Each path below is one point turned by a fixed rotation once a step. After each direction that follows a path, write how fast that rotation turns it, in degrees each step (0 if it stays still).
Each turn is a multiple of 5 degrees from 10 to 175, or 0.
Each row of a path follows its step; steps can be skipped.
Rotation 1:
step 0: [ -6  29  24  27  -8 -17  14 -13  14 -11 -25   0  10 -14  -9  25   7  17
 -23   8   0 -24 -14   1  -2 -14  -9   4 -11   0  11   0   2   0 -19  -5
  -7   7   4 -17  41 -38   0  10 -11  25]
step 1: [ -9   9  24   0  10  -1  28  -9  11  -8  12 -24   4  12  15  31 -42 -32
 -11 -11 -15   1   5  -8  19 -16  -6 -14  11 -21 -15   3  18  -7 -25  -4
 -11  -3  -8  -3  12  14 -27  -7  13   9]
step 2: [ 24  25   4  -3 -34 -37  -7 -18 -19 -16  13   4  28   5 -26   8 -21 -18
   8 -18  -1  15  27  13   9   7   2  19  12 -14  13 -16   8 -11   2  15
 -12   8 -19  11  12  -7  12  10   9   0]
step 3: [-24  29 -20  -8 -19  -9   5 -21   6  -1  -9   3 -15  11   5 -13  -8   5
  -5   4  -9  -5  -3  15  -7  15 -25  -6  24 -15 -20  19  20 -13   7  32
  -3   6 -22   0  18 -20  -6 -14 -43 -17]
step 4: [ 20   5 -10 -39  -7 -12  12 -11   8   3   2 -17  -2  21   4 -19   7 -15
 -13   2 -34  11 -21  16 -12 -13 -44 -22  -2  14  -2  -1  16  -4  18 -16
  -7   7 -19  -9  -3   4  11  -6  31   5]
step 5: [  1   3 -14 -11   1  -5 -10  20  -9 -47   8  -1 -10   1   9  15  22 -11
  34  -6  14 -15 -10  11   6   9 -28   3  -9   1   2  12  10 -18   9 -35
 -23  -1 -22  24 -11 -17  18  18  -8  -5]
step 6: [  8  -1 -11 -14   5   3  -1 -29   7  18 -23   5 -11 -22  35  14   9   0
  32  15  18   8   3 -25   0 -30 -34  13   6 -11  -1   5 -22 -17  17  -7
  17  17 -23   6   5  10   0   4 -12  -7]
step 7: [  0 -19   3  27 -17   8   1  -4 -11  23  21  -3 -30  -3 -13  31  23  -7
 -15  15   4  23 -15  19  -4   1  -1 -11 -16  -8  -9 -16 -10 -12  34 -22
 -12  21 -22  -3  13  34   6   7  -2  -3]
step 8: [  6  -5   8   0   6  17 -48   4  19   3 -24 -11   3  -3  -1  25  20  11
 -18   4  -5 -24 -17 -10   6  13  14  -5  11  -8  31  -3 -11 -27  -7  -5
 -20  12 -29 -16  17 -13  -1  26  -7  17]
step 9: [ -5 -10   2  -6  -8  11  13   2   6   9 -13 -20   9  -6  16  27 -12 -38
 -20   4   2  -3 -12 -18  13  -5  24 -13  -3 -33 -16  19 -22   4 -11 -14
  17  20  -6   9  25 -25  25 -24   7  10]
step 10: [-22   5  25  11 -13 -35   0  -2   4  12   9   8  16  23 -13  11 -28   4
 -19 -10  20   6  26  -2  19 -12 -10  -7 -11  11   6  -7 -22  -5  -2 -11
 -35  21   2   5  26  -5  23   6  -2  26]
step 11: [  1  27   9 -14  22  -8   7   2 -10  12 -10  -3  -6  25 -21  27 -11  -7
 -10   2 -21 -20  26   6 -11 -14  -3  13   9 -28   1  22  33  -4 -23   9
  -6  23  -4  -2  15   1  -5   6 -40  11]
Speeds:
[ 1  4 -1  1  9  8 -2  0  6 -6 -8  4 -1 -1  3 -1  8  4  3 -6  4 -2 10  4
 -1 -2  3  0  6  4 -4 -1  6  3 -2  0  4  3 -8  0 11  1 -1 -9 -2  6]
135
[  3  -4   3  10  -4   5   1   5  15   4   1   5  -1   1  11   1   1  -5
   1  -1  -2   2  -2  -2  -8   0   5   0  -4  -4   3 -10   2  -2   0  -2
   4   1   2   5   4  -2   1  10  -3   1]
40
[ -6   0   1  -1   1  -4   5   9   1  -4 -13   0   1   2  -5   4   2  -7
   2   2   3  -4   0  -7  -2 -10  -9   1  -3   3  -3  -2   2   7   5  -1
  -4  -2   8   7  -2   1  -1   2  -1   8]
70
[ 6 -3 -9  1  2  1  3  9 -4  1  0  0 -8 -8  4 -5  5  2  0 -1  1 -4  0  0
  7 -5 -7  0 -4  1  6 -8 -2 -2  7 -8  5 -1 -6 -5 -6  0 -2 -3 -5 -7]
40
Rotation 2:
step 0: [ 21   4   9   7  18   5 -20   1  18   7   5   4   7  15   5 -27   5  10
 -22 -27 -22 -19 -13 -14  -9   7 -14  -2  20  -4  15  33   0  22  30 -10
  24  38   8 -19   8 -16  24 -10  -6  -3]
step 1: [-29  -5   2   3  17  23 -16  -6  19   1  -2 -20 -23 -14   6   1 -28  30
  -5  22 -26  -9  15  -1 -25  18   9  12  23   9 -21  24  12 -18  -9  -6
  17  10  -9  -5  17  20 -14  13 -13 -23]
step 2: [-11  -7  -1  25  -7  -9 -24  14  30  -4   3  11  14  -7  10  -8   3  -8
  26   7   7  11  -6  -5 -46 -21 -16  -8  23   6  25  26  11   9 -26 -13
   4 -36  21 -17   1  -9  12  13  -3 -11]
step 3: [-14   3  -1   7 -14 -27   2   8  24 -20  -9  11  -2   5  -6 -19  -5  -4
  -3 -27 -15  11 -11  -9 -13   1 -10 -31   3   3 -25   6  18 -31 -11  14
  29  33  13 -30   0   4 -20 -35  -3  10]
step 4: [-27   8   6  13   6  18  -6 -36  22   9 -27 -10  -6 -20 -26 -31   2   2
  -6 -10  -9 -14 -14   1 -24  13  -9  -8 -10   4  11  24  25  33  35   4
 -11 -11   5  -6   9  17 -12 -16  -7  -1]
step 5: [-22 -23   6  15  -4 -20 -10   5  -1 -10   1 -16 -43  18  19  25 -10   6
   5   1   3   1  17   9 -56   6  -5 -11   5   6 -19  19 -15  13  24  26
   0  -6  -3 -20  -5   4   5   9  -6   6]
step 6: [ 14   7  -6  -2  21 -22 -18   4  36   7  10  -6  29  -2 -17  -2   0  -4
  -1  -7 -12  13  11 -14 -28  10  -9  -8   1 -14  20  34  -5  13   2 -12
   9  33 -12 -34 -32 -13  16  10  -1  11]
step 7: [ -9   9 -11 -28  27   0 -31   0  15  -3 -14  -2  -8   2   0 -16 -35 -10
  -2   1 -25  -6   2  -2 -37  11  -9   9  20  12   2  -6   0 -26  11   0
  20   8   3  12  -3  26 -36 -23 -15 -23]
step 8: [-11  13   2  19   3 -12  -9 -16  26 -10   7   5  20 -18   4   6 -33  10
  12   4  16   0  17  25 -33 -12 -32  -8   9  -6  -7  28  29  12  -2 -13
 -12 -38   9   5   6   9   9 -16  23  -6]
step 9: [  2  -9  17   6  -9 -39 -22   4  15 -15  -9  17 -10  10 -20 -20 -24 -10
   5 -16  30  10   1 -17 -29  -5  16 -30 -11 -11 -15  22 -12  -9 -13  30
  -3  25   9  -6   7  -6 -19  -5  12  13]
step 10: [  7  28  -7  -1   8   5 -19 -15  -8   4 -27  -9   4 -15  -6 -43 -18   9
   9  -2 -24  16 -19  10  -8  17 -31  -7  -7 -15   1  24 -10  20  40   1
   3  16  -8 -18  15  -3  -7  -4   3  22]
step 11: [ -1  -7  -5  -1  -8  14 -10   8   5   3 -27   2  -9  18  -3  31 -36  32
 -28  22  -3  -1  12   0 -52  13  -4 -19   8   5 -22  12  -8   8  30   0
   6  -7   2  17   3  -8  -5  11 -16  -9]
Speeds:
[ 0 -3  3 -7  9 -2 -6 -2 -3  9  0  3  7  0 13  0 -4  4 -7  2 -4 -8  6  1
  0 -5  7  3  2  3  3  0 -2  1 -4  0 -2  1 -5 -7 -8  2  7 -3 -2 -4]
60
[ -7   1   1   4  -1   5   0   7  -7   5   0  -8   4  -2   0   5  -1   8
  -2   1   4   2  -1   2  -2  -7  -2   8  -3   1   2   9  -2  -3   7   3
   3 -13  -3   0  -1  -1 -11  -4   0  -5]
115
[-6  0  5  6  1  6  2 -5 -2 -4 -7  4  4  5  2  2 -4 -1  4  2 -1  8 -1 -7
 -3  4 -6  6  6  2  3 -5 -1 -6  3 10 -2 -6 -6  4 -2  2 14 -1  1  2]
120
[  0   3  -3   1  -2 -10   4   4  -5  -3  -5  -4   3  -1  -1  -4   3  -8
  -4  -3   8   2   2  -1   0  -6  -2   2   1  -5   9   7  -3 -11  -4   5
   0   8   0  -6   0  -9   5   2  -5   1]
110
[-4 -5 -2  6 -6 12  7  3 -3  4  3 -5 -4 -4  0 -6  7 -2 -7 -5 -7  1 -6 -5
 -5 -4  4 -1  7  6 -4  2  3  1 -9 -2  5  1  2 -5  1  1  7  0  1 -2]
25
[-11  -2  -1  -6   5  -3   4   7   2  -7   1   4  -8   2  -3   3  -2   2
  -7   2  -3   4   0   5   0   3   9  -1   3  -5  -7  -3 -13  -7  -3   5
   1  -2   2  -2   5   4  -1  -5  -2   2]
175
[  6  -2   0   2  -2  -1  -1   0   2   0   1   8  -3   4  -2  13  -2   0
  -1  -6   3   9   1  -7   6  -4  -5   0  -1   1   3   5  -5  12 -10   4
   6   2  -2  -6  -1   1  -1  -8   2  -3]
115
[ -6   2   4   0   3   3   0  -3   2  12  -3   2   7   7 -10   1   4  -6
  -5   7   9   0   4   0  -5   2   1  -2   3  -2  -1  -8   0   3  -2  -3
   2   0  -2  -7   8  -5  -4   2   4  -5]
155
